One vector is turned by the same rotation once a tick. Each row is the vector after some number of ticks, and that number follows the row.
The counts run from 0 to 144.
[156 103  96 143  92 124 139 140 163 153 182 113 178 125 138 141 124 108
 133 126 111 122  98 131 143 134 176  98 149 132 124 203 107 103  88  80
 101 158 157 118 143  92 159 121 115 131  91 131  80 122  95 130 129  82
  92 172 126 144 123 127 131 131 103 134 101 137 126  77 103 115 124  85
 126 159]
72
[148  98  88 150  88 145 130 159 177 137 180 106 164 137 153 138 119 118
 112 131  97 122  87 150 124 157 159 114 137 139 124 208 107  83  96  86
 109 151 142 138 147 107 173 140 133 122 118 138  97 110 116 128 129  94
 118 157 110 151 101 140 119 124 111 138  95 132 167  76  93 143 104  69
 133 137]
70
[141 123  86 117 113 142 132 154 134 157 147 119 159 112 129 150 121 123
 128 116 106 122 103 120 153 116 180 114 177 152 104 178 105 104  86  79
 106 169 168 116 127  98 143 147 157 125 122 154 111 153 121 114 134  94
 117 169 151 151 133 110 130 149 135 156  65 140 149  68  89 109 133  89
 146 151]
81
[130 117  96 136 111 156 137 179 144 116 149 103 192 126 143 134 115 133
 108 112 134  98  99 150 167 103 155 130 130 132 129 139 112 107  86  82
  94 170 140 132 146 119 146 147 161 126 126 168 109 151 124 124 135  65
 107 154 135 132  98  91  94 141 140 134  89  81 137  62  88 107 102  89
 149 139]
36
[157 113  91 135  94 151 141 194 158 136 175 112 195 129 153 134 137 109
 100 131  85 117  79 137 134 134 139 139 152 134 111 190 101 119 113  82
 116 165 137 117 149 119 164 131 153 127 135 146  97 127 135 124 140 100
 149 143 125 147  88 131 121 130 120 136  90 138 142  74  92 124 105  53
 134 136]
124
[146  99 113 133  99 158 128 151 155 159 192  99 167 150 140 132 127 128
 120 142  98 114  82 120 155 130 157 123 157 135 132 195 110  70 117  60
 102 166 145 102 148 100 150 114 150 147 128 154 101 129 119 125 153  71
 128 152 130 126  94 116 124 130 148 130 100 128 138  93 100 131  84  93
 121 141]
41
[155  96  61 125 115 159 134 174 138 136 158 112 163 116 146 135 145 114
 113 143 105 129  80  97 149 101 159 111 138 135 101 159 117  96  84  50
  90 157 138 122 131 103 145 117 140 136 131 190  95 135 130 129 143  83
 102 166 130 142 126 137 147 141 147 145  93 116 143  82  99  97  96 119
 150 130]
50
[141  86  62 121 102 167 139 179 151 114 154 114 163 122 139 119 136 127
 112 151 121 131  85 120 149 114 155 121 131 134 109 165 104  78  85  53
  86 165 135 126 142  96 136 113 135 146 123 194  90 136 139 120 136  89
 110 157 115 128 114 122 131 143 135 148  93 111 127  92 101 101  99 116
 143 125]
49
[144  93  78 156 109 141 162 167 158 121 171 121 164 128 132 140 133  87
 121 141 115 124  97 155 152 120 168 105 153 117 115 158 121 120  75  81
  97 153 147 113 173 101 141  94 139 147  95 136  75 150 115 128 132  96
 106 170 116 132 110 122 106 122 129 115  93  91 107  86  96 105  97 104
 141 155]
46
[127 113 101 139 105 134 142 150 152 143 181  92 177 119 126 135 123 123
 126  99 111 122  92 157 154 134 161 124 131 134 128 193 105 117  94  81
  88 162 159 118 163 110 153 115 106 124  95 170  79 131 115 130 104  85
 114 185 118 147 118  93 126 124 105 142 100  99 123  79 119 134 101 107
 141 149]
129
[131  95  65 116 115 155 150 184 169 122 157 125 164 113 146 129 120 104
 130 145 127 124 109 141 145 133 170 130 142 136 119 154  89 120  86  82
  96 157 139 110 157 102 131  98 134 139  76 185  80 144 134 126 126  86
 109 168 129 134 117 112 122 139 106 144  95 124 107  71  87 104 109  98
 138 138]
103
[123 100  77 147 101 168 130 181 151 154 167 116 143 111 134 125 126  93
 129 152 126  97  85 129 127 132 151 120 127 162 116 170 105  94  89  88
 100 148 155 124 168 106 149 122 132 163  98 159  81 127 156 141 135 107
 125 181 133 128 123 106  99 142 111 142  76 144 137  76 106 122 101  85
 139 111]
2
[163 123 108 129 100 134 129 135 150 150 179  95 171 135 134 132 124 108
 133 122  92 129  76 129 154 119 155  98 167 129 127 211 114  99 105  73
 101 168 150 101 149  90 170 110 123 133 101 146  89 126 111 121 143  85
 120 165 131 139 113 113 129 134 115 136 108 136 123  74 114 126 112  80
 131 159]
127
[131 103  72 149 111 155 144 164 144 146 150 126 186 114 150 141 156  82
  97 100 122 138  92 134 128 143 171 111 132 143 111 152 121 112  82  84
  93 159 154 100 157 106 131 118 131 125 109 152  84 142 131 113 117  78
 112 190 127 149 110 137 151 122 134 126  71  99 120  90  99  98 100 102
 138 122]
76
[139 103  82 157  97 139 145 167 153 131 182 117 190 125 145 138 149  87
 107 100 113 132  93 136 143 130 157 110 128 134 121 160 122 120  82  89
  95 158 161  96 167  93 145 108 127 128  98 142  73 146 115 120 120  87
 119 172 124 147 111 128 131 110 115 124  84  83 100  97  98  95 106  99
 139 141]
131
[120 130  97 152 119 164 130 169 157 160 183 121 157 129 133 157 134 118
 134 102 102 108 110 131 154 139 165 135 128 175 122 171 100 106  82  82
  99 157 179 141 138 110 136 159 144 129 104 156  92 137 110 129 120  95
 112 165 132 147 129 120 115 131 145 138  59 114 148  70  92 132 117  85
 150 156]
83
[147 117 109 130 108 129 138 141 144 149 184  94 180 118 124 135 121 108
 130 109 101 129  90 140 157 122 163 111 161 130 117 210  97 113 106  74
  98 165 153 108 151  95 161 111 119 125  99 160  85 128 126 138 119  76
 117 180 130 148 117  98 134 133  98 144 106 119 124  74 123 122 117 101
 147 152]
128
[158 102  86 134 103 133 145 190 117 145 161 115 161  95 136 161 136 128
 119 128  93 122  90 119 161  91 178 133 143 142  87 180 113 104 111  75
 105 162 147 135 133 128 155 125 159 120 135 170  91 151 118 142 131  91
 122 164 145 144 115 125 138 130 137 142  80 114 154  86  99 121  95 121
 159 141]
52
[143 119  68 149  92 152 141 193 146 114 156 105 159 129 145 146 126 136
 119 113 102 121 102 125 125 138 165 133 135 145 128 168 131  93 101  76
 113 164 158 112 159 112 153 142 161 105 130 164  98 172 131 108 128  94
 130 169 140 157 100 140 137 131 128 153  72 111 150  87  93 108 104  93
 159 126]
23
[120 109  83 163 117 167 138 147 150 143 157 122 182 119 141 135 142 103
  99  94 123 128  94 147 136 130 170 109 120 142 117 164  99 112  63  76
  90 165 155 111 162 109 134 131 111 135  88 163  74 137 125 123 112  74
 101 182 119 147 123 116 137 127 125 128  77  94 127  96 109 105 101 107
 139 132]
75
[117  94 114 138  95 143 132 180 154 175 193 108 159 121 119 129 120 102
 130 120 125 113 105 121 144 139 152 132 139 171 114 175 107  89 110  95
  94 169 182 100 148  99 142 128 161 162 117 139  86 139 130 147 125 107
 144 166 127 130 115  98 110 132 130 137  78 126 110  73  99 117 116  90
 130 156]
141
[136  95  98 150  99 142 123 204 154 148 182 107 155 131 143 135 122  86
 130 117 128 118  81 107 142 136 164 129 107 160 131 173 115  98 118 102
  95 169 153 110 160 105 141 120 156 146 108 141  89 138 137 151 144  88
 135 195 138 146 101 111  99 122 106 106  83 108 112  86  96 118  92  95
 154 116]
31
[134 127  87 133 102 143 147 190 139 155 189 119 159 107 130 151 135 105
 138 143 107  93 102 132 163 115 148 138 155 156  97 170 107 116  92  86
 109 148 159 107 154 113 172 123 169 138 111 157  80 156 130 142 130 107
 134 137 147 121 131 108 118 137 118 159  85 145 138  65  78 112 115  76
 142 167]
111
[137  99  99 125 110 176 144 175 158 147 155 120 186 137 151 131 122 140
 105 142 110 105 105 123 146 136 165 144 148 160 126 168  82  89 112  79
 114 180 148 108 130 114 144 125 149 139 134 169 107 120 134 135 136  60
 123 137 135 129  88 103 123 138 137 125  79 140 136  79  79 122  98  70
 116 130]
95
[120 101  91 142 110 153 143 145 149 148 156 112 181 107 127 132 122 108
 108 101 136 114 105 158 139 131 179 110 127 140 112 185  88 104  75  77
  94 167 145 113 153 107 137 122 103 132  84 165  67 129 120 136  97  70
 106 187 120 142 120 104 134 135 109 126  87 108 123  87 119 115 106 105
 134 137]
74
[124 106  89 156 116 159 106 157 147 159 153 111 147 131 131 118 115  92
 128 124 151  94  92 109 129 127 168 103 128 154 141 168 121  70  85  85
  98 149 153 100 170  88 143 129 144 154 104 146 100 142 133 138 161  69
 107 189 151 123 117 108 109 143 119 122  86 136 137  77  91 106  97  94
 136 108]
88
[138 120  76 152  93 145 141 174 137 146 189 129 160 114 142 165 152 112
 131 144  98 104  98 118 150 115 155 143 166 149 118 166 119 105  96  83
 116 150 173 110 162  98 173 126 163 139 119 162  94 160 122 126 140 100
 126 150 162 123 128 117 127 136 137 167  83 135 140  72  78 116 112  94
 141 156]
110
[146 123  72 140 107 151 135 181 132 128 149 118 170 118 138 139 145 110
 107 100 106 135  87 123 131 132 164 135 150 134 114 167 122 112  99  85
 107 174 147  95 159 114 137 128 163 108 137 172  96 161 150 113 128  83
 137 189 139 162  98 122 142 122 124 148  66 116 137  87  94 100 104  96
 155 112]
22
[132 119  92 139 122 178 128 160 160 164 172 119 170 149 149 143 129 126
 113 132 105  99  90 114 158 131 158 135 142 153 128 172  89  82 110  63
 105 162 140 104 137 109 149 127 145 137 128 179 104 123 120 128 145  50
 122 138 129 125  98 113 131 141 141 134  95 146 153  85  86 125  82  80
 120 126]
96
[141 131 103 118  99 146 137 173 134 147 171 111 156 122 123 136 125 120
 140 121 101 119 104 120 163 111 168 122 165 157 111 168 109 110 103  81
 106 171 170 105 136 103 147 136 161 132 115 152  93 155 113 122 137 103
 122 151 144 133 118 101 117 142 130 153  71 132 114  54  90 104 139  81
 145 175]
26
[126 100 100 159 109 156 131 185 149 181 185 133 168 122 138 151 129  78
 131 120 109 108  97 107 140 147 168 125 137 173 121 164  99 103 102 107
 107 164 168 107 138 110 133 128 157 149  97 118  87 133 120 146 131  98
 126 174 140 152 129 125 110 123 119 114  72 125 116  80  88 121 111  79
 129 142]
85
[156 120 103 145  87 152 126 159 158 148 183  94 153 146 144 126 124 123
 121 126  82 125  64 119 150 121 156  98 147 141 125 200 111  86 100  77
 113 164 141 125 149  95 171 121 130 141 114 140  84 122 114 123 155  83
 130 137 125 140 107 126 124 133 121 139 109 142 138  86 105 125 110  73
 129 145]
126
[132  92  82 140 103 162 141 187 153 157 182 126 149 107 123 135 129  87
 123 149 121 104  92 135 129 141 146 136 148 162 108 170 103 108  95 105
 111 150 149 112 169 114 150 124 151 165 108 145  78 137 157 149 134 114
 136 172 137 133 125 103 109 138 110 145  74 147 131  75  90 124 103  81
 134 132]
1
[153  87  73 148  82 136 131 165 134 136 155 118 212 112 154 143 144 109
 110 130 131 115 104 123 133 110 166 119 131 119 130 170 124 102  77 105
  98 160 159 131 146 108 171 127 131 144 121 122 104 127 122 132 141  76
  91 163 166 120 114 110 122 155 143 146  95  96 140  71  85  99 104 104
 132 119]
63
[119 120 103 133 121 150 127 168 150 164 166 113 158 110 124 150 116 133
 125 105 105 113 104 131 153 130 171 128 145 167 112 178 100 104  91  76
 106 173 172 137 124 109 142 157 158 121 122 153 101 147 120 130 113 102
 117 176 136 151 135 108 126 136 131 151  55 131 159  57  93 127 131  83
 159 166]
82
[140 101  60 148  87 154 127 182 141 130 140 113 150 129 141 130 128 142
 122 120 122 126  98 121 133 128 177 107 149 150 104 165 118  73  76  71
 111 167 151 113 134 100 155 142 152 123 127 150  87 163 115 112 145  97
 116 155 132 151 120 144 141 149 130 142  76 133 150  94  87 101 126  85
 145 124]
79
[139 112  82 160 114 143 148 154 167 123 178 111 138 139 131 149 122 107
 134 134 103 110 109 161 147 140 180 121 147 125 131 190 118 105  89  79
 129 151 144 125 179 114 145 112 135 139  90 148  90 150 108 123 128  75
 120 178 128 139 110 113 105 131 115 124  99 125 139  92  89 139  83  78
 128 153]
100
[128 134  93 158 122 175 138 178 138 151 185 110 139 121 120 131 131  91
 132 133 103 110  71 136 158 104 147 115 139 162 102 152  98 120  93  79
 106 145 147 122 161 110 159 132 139 164  98 159  72 133 129 141 143 108
 120 152 124 125 132  95  98 142 129 127  80 120 131  79 102 130 106  78
 144 150]
113
[146 100  97 147 117 147 122 163 132 160 180 109 153 111 130 126 135  75
 123 141 123 122  62 114 143  96 158  88 135 146  92 171 113 117  84  86
  97 143 133 129 145 109 155 128 128 152 100 134  80 119 126 146 160  96
 106 178 123 137 129 116 100 132 120 118  93 107 139  66 109 115 107  90
 154 135]
59
[134  92 107 144  91 136 143 174 142 168 197 109 171 132 132 147 145 101
 130 118 104 115 104 115 150 127 153 123 150 165 117 175 106  95 107  97
 104 175 186 110 134  94 135 122 163 154 123 114  87 148 112 137 138 110
 138 162 141 139 117 119 103 128 148 126  71 104 111  82  90 111 115  91
 124 169]
140
